Z_707: [ -7.5  53.9  35.1 -10.3 -11.5  24.9  18.6  12.7  51.2]
Z_27: [-7.4 53.9 35.1 -3.6 -4.2 54.7 41.2 12.7 51.2]
Z_510: [-23.0  24.1   2.5  -3.6  -4.2  81.2  51.4  12.0  69.7]
Z_956: [-23.0  24.2   2.5 -10.3 -11.5  25.0  18.6  -8.1  22.7]
tail: [-23.0  24.1]	[ 2.5 -3.6 -4.2 81.2 51.4 12.0 69.7]
tail: [25.0 18.6 -8.1]	[22.7]
tail: [-11.5  25.0  18.6]	[-8.1 22.7]
tail: [-23.0  24.2   2.5]	[-10.3 -11.5  25.0  18.6  -8.1  22.7]

Z_707: [-18.5   6.5  -6.0 -21.2  16.1  -8.2  25.6   2.3 -26.1 -32.0 -12.2 -17.6
  -4.7  13.7 -39.1 -11.9  -8.3   3.7  30.2   3.4 -37.7   4.2  35.0 -24.5
   8.7 -22.9   3.0  36.5 -29.2  17.2 -10.9 -11.6  24.5  -4.5   8.6 -10.7
  22.2   7.7  51.5 -45.0 -10.6 -47.5  10.5  29.4  50.8]
Z_91: [ -8.6  30.3   3.3 -13.9  16.7 -18.9  -8.0  -6.7   3.8   6.2  19.0 -19.8
  22.5  27.2   1.1  15.8 -11.0   5.3   5.9   5.1  14.3  -4.9   9.8 -22.3
  11.1 -23.4   1.7  33.0 -21.3  -7.6  -4.9   4.8   6.7   9.1  12.7 -17.8
  27.9   6.2 -33.7 -22.3  -1.2 -35.1 -25.1   9.7  -8.1]
Z_956: [-18.6  15.3  -6.0 -22.2  20.8 -17.3  21.8  -1.2 -22.6 -27.8  -5.7 -20.2
   0.3  20.2 -34.1  -6.6  -9.5   7.0  29.1   2.4 -31.3   2.3  35.9 -22.3
  11.1 -23.4   1.8  33.0 -30.9  13.9 -12.4 -11.6  26.7  -2.2  11.0 -12.7
  26.9   6.4  39.5 -47.3 -10.0 -50.2   3.2  28.9  45.1]
Z_510: [ -8.6  30.3   3.3 -13.9  16.7 -18.9  -8.0  -6.8   3.8   6.2  19.0 -19.8
  22.5  27.2   1.1  15.8 -11.0   5.3   5.9   5.1  14.3  -4.6   9.8   0.4
  14.1 -12.0  -5.6  -2.1 -21.3  -7.6  -4.9   4.8   6.7   9.1  12.7 -17.8
  27.9   6.2 -33.7 -22.3  -1.2 -35.1 -25.1   9.7  -8.1]
Z_297: [ 12.9 -60.6  -8.7  23.8 -38.6  73.4  22.3  25.8 -14.3 -18.1 -47.4  36.1
 -46.3 -53.9 -13.2 -35.4  20.8  -9.9  -3.9  -8.3 -40.0  15.1 -14.8  -8.4
 -25.5  21.5   9.8   8.9  38.3  20.1   9.1  -7.5 -11.1 -16.4 -21.5  32.1
 -51.7 -11.5  75.0  43.4  -2.8  60.5  50.4 -14.7  28.0]
tail: [-22.3  11.1 -23.4   1.8  33.0]	[-30.9  13.9 -12.4 -11.6  26.7  -2.2  11.0 -12.7  26.9   6.4  39.5 -47.3
 -10.0 -50.2   3.2  28.9  45.1]
tail: [ 21.8  -1.2 -22.6]	[-27.8  -5.7 -20.2   0.3  20.2 -34.1  -6.6  -9.5   7.0  29.1   2.4 -31.3
   2.3  35.9 -22.3  11.1 -23.4   1.8  33.0 -30.9  13.9 -12.4 -11.6  26.7
  -2.2  11.0 -12.7  26.9   6.4  39.5 -47.3 -10.0 -50.2   3.2  28.9  45.1]
tail: [-18.9  -8.0  -6.8   3.8]	[  6.2  19.0 -19.8  22.5  27.2   1.1  15.8 -11.0   5.3   5.9   5.1  14.3
  -4.6   9.8   0.4  14.1 -12.0  -5.6  -2.1 -21.3  -7.6  -4.9   4.8   6.7
   9.1  12.7 -17.8  27.9   6.2 -33.7 -22.3  -1.2 -35.1 -25.1   9.7  -8.1]

